In the rows, zero is written as 128.
Each row of X is roughly a mix of the hidden directions of one of several groups.
X, 158 rows:
[[ 82  98 143 130  95 148 110 129  99 149 101]
 [106 107 110 123  75 123 152 152 169 137 120]
 [ 73 117 120 143 124 129 165 102 140 124  90]
 [140 159  83 144 120  84 126 101 139 143 103]
 [131 126 136 177 135 112  76 155 126 111 104]
 [149 146  98 136 134 137 137 167 141 124  69]
 [ 98 117 135 115 109 150 147  70 135 160 144]
 [128  89 129  88 156 152 168 146 124 152 140]
 [154 108 131 116 152 128 136 114 137  87 185]
 [154 127 107 160 103 157 139  92 139 124 172]
 [123  86 140 103 151 169 157 128 120 130 167]
 [124 146 119 100  96  92 118  81 159 110 128]
 [142 125 126  89 157 131 173 136 107 109 167]
 [145 129 113  86 167 126 141 142 119 180 141]
 [159 146 133  93 134  98 124 137 112 178 156]
 [ 79 125 153 123 154 176 146 150 139 121 136]
 [103 117 132 114 138 133 156  74 123 162  94]
 [138 142 111 122 138 114 112 147  79 182 145]
 [ 93 115 137  97  95 155 116 180 134 126 129]
 [143 131 134 152 148  99 181 136 106 163 148]
 [181 123 114  97 135  80 121 135 112 109 117]
 [155  89 133  90 152 144 172 124 107 119 137]
 [137 126 126 181  72 149 123 108 136 127 117]
 [139 113 131  80 105 104 142  84 122 138  95]
 [129 169 134 106 130 153 120 114 132 183  97]
 [170 144 160 105 108 121 144 142 148 110 172]
 [147 165 130  94 113 130 158 132  86 128  91]
 [ 72 122 136 155 136 170 139 129 157 118 115]
 [130 113 118 114 101 122 100 158 105 187 130]
 [ 83 157 143 112 113 131 123 102 145 164  92]
 [171 109 164 143 144 111 149 154 116  96 106]
 [184 130 111 170 116 114 138 108 109 141 151]
 [149 136 132 148 171 116  88 149 136 156 164]
 [147  95 102 149  81 105  97 151 129 141 122]
 [144 109 129  93  82 116 169 115 145 112 102]
 [ 77 166 138 164 112 131 121 113 154 113 114]
 [132 140 131 132 170 157  83 164 122 147 152]
 [164 141 131 109 166 127 159 118 101 173 129]
 [148 111 134 159 117 101 168  94 147  91 115]
 [142 141 154  69 142 114 139 118 137 171 127]
 [129 150 151 136 143 125 157 132 111 192 152]
 [122 140  97 150 151 182 160 148 153 132 130]
 [129 115 127 115 100  91  84 158 145  90 136]
 [156 136  94 145 127 165 164 119 155  91 132]
 [152 128  80 105 108 142  82 150 112 124 113]
 [181 140  87 137 146 106 130 155 129 102 119]
 [130  96 115 155 139 117 150 116 133  98 186]
 [163 151 163 119 137 148 147  89 147 162 112]
 [171 115 140 112  88 107 155 151 141  95 142]
 [134 113 137  70 156 106 152 121  93 111 132]
 [ 98  91  90 103 121 122 141 141 109  84 119]
 [121  91 153 103 136 128 112 134  97 177 155]
 [137 139 135 155 178 131 129 157  95 128  86]
 [150 151  96 178  93 117 125 103 144 114 116]
 [ 97 152 108 118 128 132 130  75  99 102 101]
 [122 171 114 182 106 107 105 132 124 148 113]
 [160 119 133 146 145 134 149  97 181  96 116]
 [169 104 155 151 147 111 163 113 117 165 124]
 [120 143 124 175 110 170 123 162 143 135  95]
 [116 115 122 123  80 104 165 106 140  89 108]
 [161 127 144  79  99 100 117 136 160 110 143]
 [ 88 149 130 154 135 122 129 148 106 105  74]
 [140  94 125 158 155 142 182 109 113 108 136]
 [122  79 147  87 175 125 121 130 120 131 109]
 [ 70 154 136 118 126 130 108 160 111 141 160]
 [104 138 143 102 161 138 172 139  89 156 127]
 [119  92 118 134 165 158 169 154 125  99 137]
 [148 168 134 106 105 152  89 147 149  95 133]
 [155 114  96 133 168 157 154 167 129 114 147]
 [156 126 133 157 168 144 101 160 159 139 156]
 [101 125 128 122  91 112 109  90  91  95 104]
 [153 115 125  87 128 160 113 103 103 139  83]
 [118 117 142 141 113 144  71 120 172 141 103]
 [113 121 113 109  96 118 140 113 152 133 192]
 [147 109 148  90 113 167 130 111 136  99  88]
 [165 136 106 141 147 142  95 141 154 119 178]
 [145 174 122 173 133 114 110 141 107 154  99]
 [125 146 116 115 129 115 142 129 142 119 204]
 [151 148  82 137 139 149 159 142 153 112  92]
 [116 119 108 119 124 120 167 133 132 137 196]
 [129 155 119 124 110  72 137  88 126  97 144]
 [177 135 146  76  98 128 112 112 125 136 117]
 [109  96 135  98 127  92 106  92 144 122  90]
 [117 154 133 110 152  72  92 129 117 146 151]
 [143 138 139 135  77 122 110  88 171 135 115]
 [106 161 134 131 163 139 145 131  92  79 141]
 [166 126 119 128 150 135 140 135 138 157 190]
 [158 132 118 137 102 156 153 108 149  73 123]
 [ 90 146 154 122 124  86  96 137 122 143  91]
 [107 132 113 138 111 125 130 130 163 131 197]
 [149 100 122 100 114 153 166 117 144 128 178]
 [106 111  78  94 113 125 152 148 115 127 164]
 [131 147 137 127 133 146 133 147 101 136  57]
 [125 102 155 107 120  72 102 126  93 134 117]
 [187 124 111 115 160 153 128 160 108 133 121]
 [152 136 127 116 136 123 120 140 111 200 105]
 [ 66 125 143 105 135 128 113 103 122  88 132]
 [164 129  91 114 162 158 146 164 132 152 125]
 [118  79 113 129 144 117 173 128 115 128 171]
 [ 66  94 120 130 108 137 157 140 129 127 103]
 [ 66 148 138 125 148 139 135 146 143 138  89]
 [102 117 122  87 125  91 125 177 101 125 130]
 [122  85 142 117 141 172 121 140 148 149  86]
 [125 122 114  88  76 116 131 135 124  83 112]
 [115 118 123 116 143 186 141 108 152 138  85]
 [105  98 140 105  97 168 129 152 162 137 103]
 [122 102 124  78 104  81 108 133 144 112 118]
 [145 126 141  92 135 131 155 119  90  88  90]
 [134 163 159  93  93 116 121 175 121 125 117]
 [108 131 167 143 130  99 109  90 139 170 108]
 [187 129 118 120 107 120 161 105  94 138 139]
 [103 128 104 174 161 153 131 137 104 120 165]
 [118 137 157 119 132 121 159  95 123 188 111]
 [164 138 152 120 139  82 144  86 103 131 138]
 [117 177 149 155 104 133  83 137 138 153 124]
 [159 143 129 127 178 135 154 107 117 174 126]
 [122  94 136 106 176 119 143 168 108 101 138]
 [ 66 150 100 109 101 137 119 123 105 119 117]
 [112 131 103 132 191 162 102 116 120 137 135]
 [127 128  86 167  99 150 105 117 152 103 153]
 [110 121 115 200 122 142 139 105 117 137 112]
 [104 109 130 116 137 161 152 159 125 167  84]
 [145 137 112  96 150 109  93 164 131 173 135]
 [113 128 113 128  81 100  92 102 141  90 123]
 [140 142 119 119 143 190 155 151 155 105 129]
 [167 138 183  88 146 115 132 142 131 119 115]
 [125 187 123 125  95 162 137 152 138 143 108]
 [ 64 144 140 154 140 149 140 118 149 111 146]
 [120  80 130 100 158  79 122 144 115 117 119]
 [ 92 141 131 148 117 120  85 123 172 104 153]
 [150 117 114  91 110 123 174 119 112 150 169]
 [143 123 140 145 108  88 118 125 182 104 157]
 [151 124 173  95 143 121 116 108 152  83 126]
 [102 152 130  87 105 147 118 137 170 139 162]
 [107 128 118 142 177  91 146 147  98 122 159]
 [161 152 119 154 146 147 106 175 135 111 160]
 [105 108 139 110 138 131 189 130  91 106 119]
 [143 135 126 126 160 151 192 133 120  96 115]
 [164 127 138 136  90 115  95 127 165  90 118]
 [145 158 118 157 135 143  90 165 131 163 154]
 [145 142  96 186 124 123 112 124 131 136 172]
 [120 122 159 147 158 137 126 146  72 162 138]
 [106 108 128 122  95 100  82  98 158 148 137]
 [ 60 161 150 135 135 142 125 121 151 135 123]
 [149 129 145 157 182 147 110  86 119 131 116]
 [107 172 116  95 141 133 113 112 110  79 136]
 [134 117 134 132 162 110 148 131  78 101  86]
 [148 121 121 119  86 109 144  92 132 111  77]
 [158 106 126 139 122 130  99  77 161 128  97]
 [181 128 123 109 142 145 125 137 151  89 164]
 [106 104  98 182 146 145 154 103 112 135 130]
 [123 147  99 101 109 110 118 150  68 143 134]
 [117  92 123 181 151 110 114 132 113 153  98]
 [137 164 117 160 138 119 111 175 140  96 102]
 [158 118 127  70 124 122 177 137 128 133 144]
 [109 122 154 173 173 161 103 135 116 122 135]
 [113 141 105 105 109 147  87  85 165 126 120]
 [158 106 140 127  94  98  73 125 131 107 134]]

In each list below, one row fits none of the groups, and each other row fits one group, some only roughly. Which row is it?
    Z_786: [127 125 140  80 116 135 179 154 161 123 121]
    Z_91: [139 150 104 101 120 119 115 124 173 179 144]
    Z_801: [141 110 136  82 147  93 120 151 105 154  96]
    Z_501: [119 144 123 159 132  87  85 105  91 119 144]
    Z_951: [122 127  93 142 142 178 115 160 106 158 110]
    Z_60: [146 185 122 144 161 127 148 132 101 158 139]
    Z_54: [116 116 169  64 139 116 136 104 124 118 132]
    Z_752: [129 157 119 145 159 100 113 172 134  84 127]
    Z_684: [164  98 122 109  94 107 138 145 135 123  78]
    Z_405: [ 93 117 126 107  90 132 120 170 129 172 135]
    Z_517: [102 137 130 132 125 132  68  89 134  95 122]
    Z_731: [104 136 114  73 104 147 168 118 118 115 108]
	Z_60
    Z_548: [135 115  76 140  86 119 139 115 132 104  91]
    Z_173: [ 87 123 117 144 141 150  89 145 134 125  78]
    Z_269: [ 90 131 122 110 159 132 159 158 132 114 175]
    Z_36: [159 111 162 157 144 102 126  85 141  98 130]
    Z_631: [144 129 116 106 107 110 192 160 110 129 132]
    Z_443: [ 98 131 149 102 148 123 154 148 130  83  88]
    Z_373: [ 97 114  79  85 134 135 121 110 138 108 155]
    Z_554: [128 154 156 152 126 146  81 170 129 110 150]
    Z_416: [152 119  94 142 107 104  75 149 157 129 125]
    Z_437: [143 103 133 109 131  86 116  89 108  84 141]
    Z_460: [ 93 159 104 155 155 133 139 164 134 115 164]
    Z_368: [ 83 115 117 126 127 130 109  95 117  98  79]
    Z_586: [154 148 114 124 112  81 163 140 149  91 144]
	Z_173
    Z_122: [ 80 147  99 124  94 125 143 160  97 118 141]
    Z_275: [ 67  97  96 113 122 125 113 114 122 102 128]
    Z_354: [146 151  98  90 121 106  79 113 101 131 134]
    Z_645: [116 137 114 142  90  81 151 139 123  84 146]
    Z_525: [ 93 130  97 144 114 142 148  93 121 179 131]
    Z_637: [ 91 115 141  74 163 119 141 113 119 136 152]
    Z_436: [101 130 169 105 166 158 148 148 119 146 103]
    Z_230: [ 96 116 120 176 119 147 125 148 147 170 104]
    Z_386: [ 94 124 133  95 117  91  94 115 138 164 104]
    Z_232: [144  93 139  98 116 139 138 115 104 151  73]
	Z_436
    Z_744: [150 114 165  89 172 101 134 142 131 111 147]
    Z_233: [147  76 135 154 116 169 132 149 110 144 151]
    Z_599: [105 165 147  83 118 146 145  97 133 161 130]
    Z_772: [ 92 111 144 162  88 131 135 115 128 126  80]
    Z_124: [129 142 121 150 135 185 133 133 143 138 180]
    Z_464: [152 144 136  73 115  97 108 100 124 156 116]
    Z_871: [182 158 156 123 126 102 156 129 119 100 113]
    Z_662: [ 69 133 117 128  96 128 132 152 149  97 149]
    Z_817: [112 139 147 119 152 169  66 128 143 128 124]
    Z_592: [187 132 152 141 152 113  96 154 144 118 125]
    Z_221: [159 168 116 157 139 115 119 144 120 178 149]
    Z_336: [143 136 151  57 132 139 117 123 121 135  98]
	Z_871
    Z_143: [127 116 115 173 115 138 183 112 111 158 132]
    Z_911: [119 186  99  99 118 155 125 134 152 149 131]
    Z_489: [129 104 136 164  93 117 120 144 174  91 131]
    Z_835: [165 136 147  88 146 125 111 168 115  91 124]
    Z_506: [152 100 130 127 117  82 116  96  97 131 165]
    Z_318: [186 131 124 104 133 171 125 145 132 121 159]
    Z_438: [150 114 115  77 138 152 161 132 132 137  85]
    Z_535: [153 126 158 107 144  96 117 140 144 126 186]
    Z_363: [145 141 149 133 161 126  65 132 159 142 125]
    Z_538: [107 156 121 161 150  99  93 146 124 157 159]
    Z_578: [138 111 133 100 135 108  88 147 141  73 110]
	Z_911
    Z_370: [164 159 138 123 162 151  98 143 148 162 147]
    Z_828: [107 139 153 141 137 147 166  86 128 164 156]
    Z_887: [127 149 109 142 108  86 139 118 140  86  85]
    Z_293: [141 110 150  94 127 124  99  98 117 123  73]
    Z_532: [121 115 138 122 118  60 126 105 150 120 158]
    Z_335: [113 142 110 153 135 144 181 167 105 150 133]
    Z_394: [137 118 114 115 127 178 166 141 146 124  82]
    Z_773: [ 96 141 111 198 124 133 136 152 128 139 128]
    Z_768: [112 138 147  90 133 156 115 141 137 101  73]
    Z_996: [149 128 128  61 142 134 143  92 127 137 147]
	Z_532
    Z_338: [143 155 126 157 153  89 130 145 125 107 177]
    Z_355: [136 136 112  94 134 154 134  78 146 136  83]
    Z_61: [129 145 123  76 120 124 148 138 126 181 154]
    Z_571: [114 128 157 102  89  94 145 145 149  96 154]
    Z_76: [104 144 113 127 155 168 130 101 159  84 119]
    Z_613: [123 176 157 125 126 166 158 109 119 162 128]
    Z_213: [160 149 107 121 137 104 154 145 117  71 143]
    Z_856: [ 93 109 140 188 128 120 126 132 133  88 136]
    Z_531: [113 120 131 155 141 172 150 136 144  87 167]
    Z_87: [103 134 141 107 116 121 163 144 115  81  86]
    Z_521: [171 151 131 134  97  98  82 121 117 123 151]
	Z_87
    Z_624: [129 149 103 173 106 128 159 147 124 172 145]
    Z_172: [141  98 100 100  81 150 127 139 141 130  90]
    Z_407: [152  93 119 140 141 165 149 129  94 142  85]
    Z_851: [ 70 113 175 135 134 106 113 145 114 119 124]
    Z_64: [ 74  98 105 117 100 141 110 144 123 161 132]
    Z_212: [146 109 119 122  87 105 159 108 181 126 127]
    Z_603: [131 121 110 159 115 113 158 192 118 138 142]
    Z_380: [ 86 180 134 144 150 106  99 132 144 139 138]
    Z_279: [163  84  94 158 153 136 154 130 123 134 105]
    Z_280: [154 114 157 173 164 136 169 129 127 113 124]
    Z_798: [145 114 148 100 147 174 104 108 143 158  97]
    Z_390: [121 146 171 102 120 126 112 111 138 140  70]
    Z_500: [120 144 160  83 119 114  88 134 147  90 135]
	Z_64
    Z_234: [144 123 158 116  82 118 120  86 130  92 150]
    Z_72: [ 88 162 139 118 116  88 117  92 141 118 103]
    Z_503: [ 70 133 144 163 145 142 119 150  95 122 136]
    Z_973: [112 121 145 108 163 158 145 148 135  70 125]
    Z_551: [130  99 153 152 116 121 180 117 163  99 127]
    Z_32: [174 102 140 129 146 183 145 132 138 112 116]
    Z_585: [166 120 105 135 121  95 140 147 163 174 136]
    Z_481: [159  98  94 158 115 140  94 125 120 154  98]
    Z_94: [109 169 139 139  91  86 145 126 120  99 150]
    Z_167: [165 162 138  78 127 143 109 140 160 127 138]
	Z_94
    Z_461: [143 126 125 112 129  83 132 132 108  92 181]
    Z_796: [ 88 167 122 159 106 157 117 124 125 140 165]
    Z_19: [156 148 129  92 106 164 164 129 136 119 166]
    Z_419: [177 150  89 106 151 110 116 136 121 160 140]
    Z_719: [156 118 108  76 156 120 161 133 131 103 105]
    Z_813: [143 142 100 124 127 152 128 152 135 179  83]
    Z_242: [135 150 122 168 157 102 105 134 146 132 178]
    Z_235: [112 113 109  99 167 102 164 143 124 130  87]
    Z_844: [104 125 173  85 139  98  95 136 110 129 137]
    Z_225: [126 112  80 126  74 110 131 146 154 114 117]
    Z_228: [136 170 153 104  82 141 108 104 155 139 129]
    Z_84: [132 128 152 123 136 117 199 131 139  95 133]
    Z_163: [155 141 136 105 104 128 121  90 176 162 125]
	Z_461
